The same turns and mirrors carry the whole set onto itself and the rows of a family onto each other. Which other rows belong to the same family as each row named below? List them in the order they appear above.
These 15 rows form 3 families of 5 rows each.
q300: [ 0.53 -0.17 -2.00 -1.68  1.31 -2.81 -0.28  3.00 -0.18 -0.57  1.73 -1.44
  0.06 -2.71 -0.44  1.57 -4.22  0.91  2.61]
q612: [ 2.20  1.81 -0.33 -0.42  2.29  1.79  3.80  1.38 -0.52 -2.60  1.13 -0.07
 -1.07 -0.50 -1.55  3.95 -0.13 -1.62 -2.62]
q950: [ 2.72 -0.46 -0.67 -1.41  1.47 -1.51  1.08  2.14 -0.19 -1.02  1.06 -1.45
  0.10 -5.05 -0.30  0.98 -4.23  2.38  1.45]
q549: [-0.56  1.98 -3.24 -0.82  1.46 -1.65 -1.46  2.03 -1.32  1.25  1.87 -1.56
  0.20 -2.47 -0.78  0.31 -2.83 -0.08  3.20]
q60: [ 1.50  3.38 -1.21  0.29  2.46  2.76  3.12  0.50 -1.30 -1.20  1.10 -0.12
 -1.03 -0.56 -1.83  2.91  0.86 -2.17 -2.19]
q648: [-3.95  2.81 -1.13 -0.47  2.38  4.03  1.66 -1.78 -2.53 -1.12  2.37 -2.08
  2.06 -2.91  1.05  1.28 -2.01  0.54  3.42]
q173: [-1.49  0.07  1.15 -1.36  2.28  3.27  3.78 -1.02 -1.30 -3.61  2.10 -1.88
  1.84 -4.36  1.44  2.60 -3.79  2.56  2.15]
q546: [-3.21 -0.28  0.27 -1.87  2.09  1.73  2.85  0.17 -0.84 -3.79  2.70 -2.02
  1.81 -2.08  1.30  3.52 -4.11  1.42  3.11]
q940: [-4.76  1.45 -1.14 -1.34  2.10  2.20  1.50 -0.32 -1.72 -2.23  2.94 -1.99
  1.87 -1.21  1.05  2.75 -3.05  0.13  3.94]
q554: [-1.89  2.01  0.22 -0.46  2.45  4.69  3.07 -2.19 -2.40 -1.96  1.86 -1.99
  2.01 -4.86  1.29  1.10 -2.46  2.03  2.34]
q18: [ 0.85  2.98 -1.44  0.00  2.30  1.91  2.83  1.12 -1.04 -1.43  1.43 -0.08
 -1.06  0.52 -1.83  3.53  0.64 -2.68 -1.80]
q908: [ 2.38  2.60 -0.48  0.09  2.40  2.55  3.92  0.71 -1.00 -1.96  0.90 -0.04
 -0.97 -1.20 -1.61  3.17  0.48 -1.54 -2.62]
q87: [ 0.87  2.99 -2.77 -0.04  1.69  0.30 -0.79  0.59 -2.09  1.97  1.09 -1.54
  0.32 -4.77 -0.85 -1.12 -2.05  0.82  2.39]
q603: [ 2.94  1.50 -1.18 -0.39  1.76  0.37  0.72  0.64 -1.48  0.56  0.68 -1.57
  0.30 -6.46 -0.48 -0.76 -2.95  2.31  1.33]
q784: [ 1.24  2.06 -0.94 -0.40  2.24  1.26  3.21  1.70 -0.53 -2.27  1.46 -0.07
 -1.20  0.55 -1.63  4.15  0.05 -2.22 -2.00]

Same family as q18: q612, q60, q908, q784
Same family as q940: q648, q173, q546, q554

The same turns and mirrors carry the whole set onto itself and the rows of a family onto each other. Which other rows belong to the same family as each row named below? List them in the order they appear above.
These 35 rows form 7 families of 5 rows each.
q570: [ 0.38 -2.15 -0.82 -1.33 -1.15  0.30  1.21 -1.44 -0.09 -0.99]
q63: [-2.65  2.61  0.71  0.44  1.57 -0.88 -0.33 -3.50 -0.14  0.10]
q697: [-3.72  2.84  0.77  2.41  0.88 -2.05 -0.50  0.35  0.68  1.14]
q525: [ 0.09  2.41 -2.69  0.86  0.89 -2.24  1.22  3.33  0.23  1.45]
q459: [-0.87  3.36  1.53  1.49  3.52 -2.32 -0.79 -0.22  0.17 -1.15]
q57: [-1.42  0.31 -1.70 -2.23 -0.39  0.40 -0.60 -2.81 -0.41 -0.85]
q511: [-0.33 -0.51 -0.39  1.72  2.24  0.18 -0.66 -3.83 -0.56  0.36]
q185: [-1.98 -0.42 -1.36 -1.32 -1.95  0.13 -0.13 -0.77 -1.55 -1.17]
q509: [-1.18  0.30 -2.45 -1.12 -0.81 -0.98  0.08  3.14 -1.45 -0.48]
q906: [ 0.27  0.15 -3.78 -1.89 -0.85 -0.28  0.30  1.45 -0.01 -0.05]
q231: [-0.46  1.11 -0.13  0.74  3.56 -2.50  0.83  3.65  0.92  0.74]
q520: [-0.37  1.09 -0.18  3.52  3.57 -1.19 -0.32 -1.67  0.65  1.93]
q149: [-1.50  1.73  0.69 -0.33  1.55 -0.53 -2.45 -2.76  1.83 -1.64]
q811: [ 1.45 -1.54 -0.19 -2.62 -0.13  0.97 -0.41  0.49 -0.58 -0.26]
q152: [ 1.27 -0.37 -2.89 -1.02 -1.22  0.62  0.09  2.06  1.32  0.52]
q682: [-0.70  3.09  1.81  2.49  3.08 -1.64  1.01  0.41 -0.77  0.89]
q857: [ 2.37  0.54 -2.25  0.47 -1.49 -0.99  0.89  1.89  0.33 -1.08]
q167: [-2.30  2.23 -1.21  1.12  1.04 -2.38 -0.11  3.78 -0.14  0.86]
q726: [ 0.87  0.65 -2.34  2.71  3.47 -1.54 -0.29  1.75  0.74  2.08]
q605: [-0.55  1.58  3.34  1.70  1.95 -0.71 -0.26 -1.33  1.20  1.76]
q489: [-2.02  1.76  1.84 -0.24  2.79  0.10 -1.07 -2.71 -0.11 -0.50]
q521: [-1.77 -0.45  1.31  0.60  0.36 -0.23  0.08 -3.43  2.01 -0.02]
q404: [ 0.96 -1.84 -2.59 -0.60  1.75  0.74 -0.71 -1.85 -1.15 -0.32]
q305: [ 0.55 -0.11 -1.73 -0.89 -1.64  0.27 -1.30 -1.40  1.96 -1.53]
q702: [-3.66  1.38  0.62  0.74 -0.89 -0.56 -0.57 -2.52 -0.29 -0.17]
q302: [-1.81  3.78  0.23  2.43  2.49 -2.49  0.86  0.41  0.17  1.56]
q146: [ 0.48  1.69  1.51  1.70  2.55 -1.50 -0.01  2.74  1.46  2.36]
q51: [ 1.44 -1.15 -3.74  0.21  2.56 -0.36 -0.54  1.62 -0.39  0.70]
q273: [-2.26  1.60  1.80  1.89  3.18 -2.01 -0.25 -0.32  2.57  1.04]
q903: [ 1.08 -1.21 -1.69 -1.22  0.86 -1.06  1.67  3.03 -0.78 -0.63]
q555: [ 1.70 -0.19 -0.71 -1.08  1.23 -0.43 -0.13  3.90  0.62  1.08]
q674: [ 1.37  1.77 -1.07  2.08  0.62 -1.22  1.78  3.41  0.17  1.49]
q224: [ 1.48  2.63 -0.29  1.94  1.69 -2.66  1.14  2.79 -0.75 -0.72]
q693: [-0.70 -0.28 -1.03 -2.47  0.18  1.48 -1.67 -1.84  1.00 -0.73]
q466: [-0.14 -0.54  2.41 -0.84  0.39  0.79 -0.40 -2.76 -0.11 -0.06]

Same family as q146: q811, q605, q555, q466
Same family as q63: q525, q57, q906, q302
Same family as q697: q185, q509, q167, q702
Same family as q520: q511, q726, q404, q51

The same turns and mirrors carry the whole set onto itself and the rows of a family onto each other. Which other rows belong to the same family as each row named below? List them in the order they appear above.
These 32 rows form 4 families of 8 rows each.
q860: [-0.15  0.44 -0.63 -4.06 -2.17  2.06  0.23  1.45  5.59 -0.36 -1.64 -0.44
 -2.76 -0.41 -1.50  1.77  0.02  0.94  0.37  1.22  3.82  2.46  3.01  2.84
 -0.43 -1.82 -4.37 -0.01]
q577: [-2.97  1.15 -3.08  0.26  2.44 -0.28  1.98 -0.65  1.12  1.91 -2.07 -0.06
  0.22  1.41 -0.84  2.25  0.92  0.87 -1.45  0.30 -2.80  1.79  1.72  3.97
  1.40 -1.85  0.00  2.77]
q836: [-1.11  1.25  0.48 -0.12  0.50  0.96 -1.83  0.04  6.71 -0.69 -0.60 -1.13
 -2.31  0.04 -1.97 -0.74  0.86  1.27 -0.79  0.86 -0.61 -0.21  2.45  2.70
 -1.75 -1.40 -5.85 -0.32]
q519: [-2.48  3.54 -0.74 -2.34  1.98 -1.54  0.24 -1.78 -0.84 -1.74 -0.67 -1.84
 -2.65  0.78  0.48  2.43  1.33 -0.24 -2.44 -1.24 -1.73  1.37 -2.15  2.17
  1.76 -1.14 -0.32  0.85]
q318: [ 0.73  0.02  0.43 -4.09 -2.06  0.44 -2.07  3.60  2.16 -1.02 -1.32 -0.53
 -1.68  1.36 -3.29 -0.99  0.27  0.04 -0.09 -0.87  4.43  1.91  0.33  1.60
  0.86 -2.21 -1.17  1.73]
q575: [-1.45  0.81 -0.57 -0.43  1.13  1.92 -1.42  1.09  7.01 -1.04 -1.01 -2.19
 -3.56  0.67 -2.38 -0.43 -0.25  1.29  1.15  0.32  1.69  1.31  2.99  2.64
 -1.80 -1.04 -4.00 -1.09]
q993: [-1.92  3.23 -1.78 -2.64  2.71 -1.56  0.28 -1.57 -1.17 -2.22 -0.55 -1.77
 -2.77  0.31  0.76  1.60  0.75 -0.55 -1.57 -2.07 -0.72  1.86 -2.13  1.70
  1.52 -0.55  0.50  0.75]
q215: [ 0.39  1.65 -1.30 -0.25  2.38  1.00  0.37 -0.44  2.59 -1.88  1.80 -1.02
  0.38  0.79 -1.57  2.25  1.95  1.10 -2.25 -2.71 -3.20  0.90  2.24  0.87
  4.01 -2.73 -4.18 -1.33]
q13: [-3.06  0.85 -3.94  0.01  2.97  0.26  2.22  0.05  1.23  1.58 -2.32 -0.70
 -0.58  1.65 -1.00  2.30  0.14  0.83 -0.09 -0.23 -1.15  2.84  2.06  3.85
  1.30 -1.46  1.32  2.26]
q615: [-1.85  1.03 -4.00 -0.02  3.23 -0.88  1.68 -0.90  0.36  1.45 -1.57  0.76
  0.87  0.32 -0.11  0.73  0.76  0.35 -1.35 -0.74 -2.71  1.62  1.46  3.22
  1.02 -1.22  0.10  3.07]
q325: [-1.04  0.37 -0.76  0.19 -0.42 -3.79 -1.38  2.28  0.62  0.04 -0.74  0.45
 -3.57  0.58  0.28 -0.79  0.02 -0.53  0.24 -1.19  4.94  0.52  0.02  3.59
  0.14 -0.78 -2.65 -0.72]
q356: [-1.93  0.69 -4.90 -0.27  3.77 -0.30  1.91 -0.26  0.47  1.13 -1.78  0.11
  0.04  0.59 -0.34  0.75 -0.06  0.30  0.03 -1.24 -1.05  2.65  1.80  3.11
  0.98 -0.85  1.44  2.57]
q754: [ 1.68  0.16  0.21 -4.18 -1.80 -0.42 -2.41  2.92  1.47 -1.23 -0.75  0.52
 -0.67  0.38 -2.62 -2.18  0.64 -0.39 -0.89 -1.40  3.56  1.06 -0.11  1.10
  0.69 -1.92 -1.93  2.30]
q916: [-3.19  3.42 -0.71 -2.33  1.79 -0.88  0.54 -1.22 -0.35 -1.69 -1.15 -2.64
 -3.45  1.58 -0.05  3.32  0.98  0.04 -1.72 -0.90 -0.86  2.07 -1.79  2.62
  1.91 -1.25  0.38  0.37]
q159: [ 0.11  0.36  1.67 -3.73 -2.97  0.37 -2.08  3.23  2.55 -0.53 -1.46 -0.51
 -1.44  1.85 -3.57  0.00  1.01  0.40 -1.26  0.14  3.15  1.24  0.24  2.17
  1.11 -2.86 -2.23  1.92]
q171: [-2.63  3.15 -1.74 -2.66  2.53 -0.88  0.54 -0.97 -0.69 -2.10 -0.97 -2.59
 -3.61  1.14  0.23  2.45  0.43 -0.27 -0.90 -1.74  0.12  2.52 -1.72  2.11
  1.67 -0.74  1.16  0.25]
q598: [-1.79  0.78  0.66  0.60 -1.41 -3.87 -1.36  1.91  1.07  0.63 -0.96  0.45
 -3.30  1.17 -0.06  0.31  0.85 -0.10 -1.00 -0.02  3.44 -0.24 -0.11  4.24
  0.43 -1.57 -3.84 -0.55]
q488: [ 0.24  0.98 -3.10 -0.76  3.49  2.17  0.90  0.94  2.76 -2.49  1.31 -2.31
 -1.23  1.36 -1.96  2.20  0.31  0.96  0.58 -3.78  0.12  2.95  2.93  0.64
  3.78 -1.94 -1.52 -2.34]
q653: [ 1.09  0.49  1.50 -3.80 -2.72 -0.46 -2.45  2.60  1.89 -0.69 -0.87  0.52
 -0.43  0.81 -2.92 -1.20  1.40 -0.01 -2.01 -0.33  2.19  0.42 -0.18  1.62
  0.93 -2.59 -2.98  2.46]
q893: [-0.88  0.63 -0.11  0.35 -0.74 -4.34 -1.58  1.70  0.47  0.20 -0.54  1.06
 -2.88  0.29  0.48 -0.90  0.64 -0.47 -0.84 -0.85  3.67 -0.33 -0.27  3.62
  0.22 -1.01 -3.70 -0.30]
q681: [-2.06 -0.34 -6.54 -2.40  2.14  1.30  1.34 -0.77  1.10 -1.66 -1.02 -1.04
 -0.65  0.39 -2.42  3.28 -0.50  2.12  0.40 -3.29  0.42  1.59  3.44  1.01
  1.71 -1.67 -0.52 -0.51]
q944: [ 0.38  0.87  0.28 -3.80 -2.67  1.01 -0.25  0.32  5.12 -0.12 -1.07  0.83
 -1.33 -1.27 -0.91  1.20  1.13  0.80 -1.61  1.56  1.50  0.89  2.40  2.72
 -0.46 -2.06 -6.27  0.82]
q531: [-1.92  0.50  0.08  0.42 -1.03 -3.36 -1.13  2.48  1.24  0.41 -1.16 -0.14
 -4.01  1.47 -0.26  0.43  0.27 -0.06  0.06 -0.34  4.73  0.59  0.23  4.23
  0.45 -1.34 -2.79 -0.94]
q188: [ 1.42  0.12 -2.28 -4.57 -0.88  1.43 -0.07  1.25  4.52 -1.17 -0.97  0.49
 -2.12 -1.94 -0.56 -0.44 -0.59  0.13  1.03 -0.46  4.64  2.54  2.73  1.67
 -1.00 -0.75 -3.74  0.26]
q156: [ 0.11  0.59 -2.03 -0.89  2.33  1.13 -1.77  0.79  5.91 -1.75 -0.32 -1.17
 -2.78 -0.89 -1.42 -2.63 -0.72  0.53  1.57 -1.18  2.19  1.17  2.68  1.57
 -2.27 -0.05 -3.61 -0.72]
q752: [-2.19  0.39 -4.47 -1.77  0.75  0.27  0.91 -2.12  1.15 -0.95 -0.63  0.12
  0.87  0.20 -2.23  3.72  1.24  2.40 -2.57 -1.90 -3.08 -0.51  2.77  1.46
  1.96 -2.61 -3.35  0.42]
q471: [ 2.03  0.52 -1.43 -4.30 -1.34  0.36 -0.52  0.16  4.06 -0.92 -0.39  1.75
 -0.72 -2.79  0.03 -1.07  0.52 -0.03 -0.94 -0.10  2.34  0.96  2.11  1.49
 -0.95 -1.04 -5.65  1.12]
q875: [-0.83  1.42 -1.25 -0.25  2.18  2.20  0.90  0.52  3.47 -1.72  1.01 -2.50
 -1.07  2.24 -2.48  3.77  1.30  1.61 -0.96 -2.23 -1.66  2.17  2.91  1.56
  4.22 -2.97 -2.87 -2.16]
q44: [ 0.43  1.06 -1.00 -0.56  1.68  0.18 -2.20 -0.27  5.67 -1.43  0.11 -0.14
 -1.50 -1.49 -1.01 -2.95  0.45  0.53 -0.41 -0.67 -0.12 -0.30  2.13  1.55
 -2.19 -0.45 -5.48  0.04]
q748: [-0.92 -0.05 -6.39 -2.31  2.18  0.06  0.80 -1.87  0.29 -1.74 -0.22  0.45
  0.95 -0.90 -1.55  1.90  0.33  1.71 -1.17 -3.57 -1.46  0.16  2.77  0.44
  1.55 -1.51 -2.05  0.41]
q120: [ 1.44  1.18 -3.13 -0.80  3.75  0.93  0.34 -0.07  1.91 -2.65  2.12 -0.85
  0.27 -0.05 -1.05  0.65  0.95  0.52 -0.77 -4.32 -1.48  1.70  2.32 -0.03
  3.59 -1.71 -2.80 -1.49]
q807: [-3.28  0.11 -4.67 -1.80  0.71  1.51  1.46 -1.02  1.92 -0.88 -1.43 -1.41
 -0.69  1.52 -3.12  5.13  0.46  2.85 -0.96 -1.62 -1.22  0.87  3.45  2.07
  2.15 -2.76 -1.81 -0.44]

Same family as q531: q519, q993, q325, q916, q171, q598, q893
Same family as q752: q860, q681, q944, q188, q471, q748, q807

The same turns and mirrors carry the whole set onto itself and the rows of a family onto each other. Which other rows belong to the same family as each row named below? List them in the order they appear above.
These 32 rows form 4 families of 8 rows each.
q776: [ 0.91 -0.71 -1.54  1.58 -2.41  0.82 -1.57 -1.50]
q772: [ 0.61  2.51  2.26  0.94 -0.70  0.33 -0.07 -4.04]
q917: [ 0.39  3.44  0.61  2.91  0.36  2.22 -0.63  0.31]
q686: [ 1.17  1.47  3.56  0.70 -1.31  0.84  0.18 -3.03]
q400: [-0.08 -0.31 -1.92  0.05 -1.92  0.48 -1.60 -2.52]
q955: [ 0.17  0.13  1.15 -0.76  0.40 -2.45  2.07 -2.72]
q20: [ 0.94  0.28  0.13  1.17 -0.23  2.56 -1.19  2.57]
q417: [ 0.29  1.94 -0.84  1.57  1.96 -1.92  0.88 -2.80]
q757: [ 1.40  2.06  0.33  3.81 -0.57  1.68 -0.67  0.38]
q154: [ 0.20  1.50 -2.03  3.17  0.20  0.62 -0.50 -2.41]
q19: [-0.93  3.17  2.17 -0.05  2.53  0.48  1.21  0.72]
q418: [-0.51  3.21  3.99 -0.21  0.60  0.81  0.18 -0.45]
q715: [-0.14  1.79  3.13 -0.31  2.25 -0.60  1.85  0.59]
q33: [ 0.72 -0.65  1.13 -0.55 -2.57 -0.67  0.42 -3.18]
q282: [ 0.74  1.63 -1.29  3.57  0.92  0.00  0.12 -2.40]
q216: [-1.04 -0.43 -1.44 -0.43  1.00  0.33 -0.16  2.49]
q232: [0.97 1.44 0.71 1.76 2.19 0.93 0.31 2.65]
q895: [-0.85 -1.31  0.05 -2.43 -0.06 -1.51  0.50 -1.73]
q243: [-1.20  0.81  0.94 -1.49 -1.44  2.88 -1.25  1.00]
q491: [ 0.82  0.47  1.67  0.03 -0.21 -2.28  1.97 -3.13]
q691: [ 0.85  0.94 -0.77  2.33  2.08 -2.21  1.34 -1.19]
q127: [-0.21 -1.34 -2.95  1.11 -0.19 -0.20 -0.48 -1.01]
q595: [ 0.88  1.28  0.23  1.59 -0.53  2.96 -1.63  1.83]
q890: [-1.67  0.93  2.64 -2.78  0.46  0.21 -0.15  0.56]
q327: [-0.53 -0.53 -3.09  1.43  0.81 -0.57 -0.05 -1.12]
q775: [-0.16  0.17  2.39 -1.16 -2.21  2.60 -1.03  0.26]
q818: [ 0.13 -1.08 -1.42  0.88  0.93 -0.62  0.40  2.43]
q436: [-0.09 -1.60  1.75 -2.16  0.14 -1.51  1.25 -0.93]
q343: [-1.44  0.17  2.41 -2.66 -0.52  0.62 -0.44  0.95]
q524: [ 0.41  1.09 -0.07  1.05  2.54  0.35  0.39  2.78]
q844: [-0.90  2.94  3.74 -0.92 -0.20  1.35 -0.60 -0.67]
q370: [ 0.66  0.34  1.39 -0.17 -2.79  0.19  0.09 -3.67]

Same family as q955: q418, q282, q127, q595, q343, q524, q370
Same family as q33: q20, q154, q232, q491, q890, q327, q844
Same family as q400: q686, q417, q757, q19, q243, q818, q436

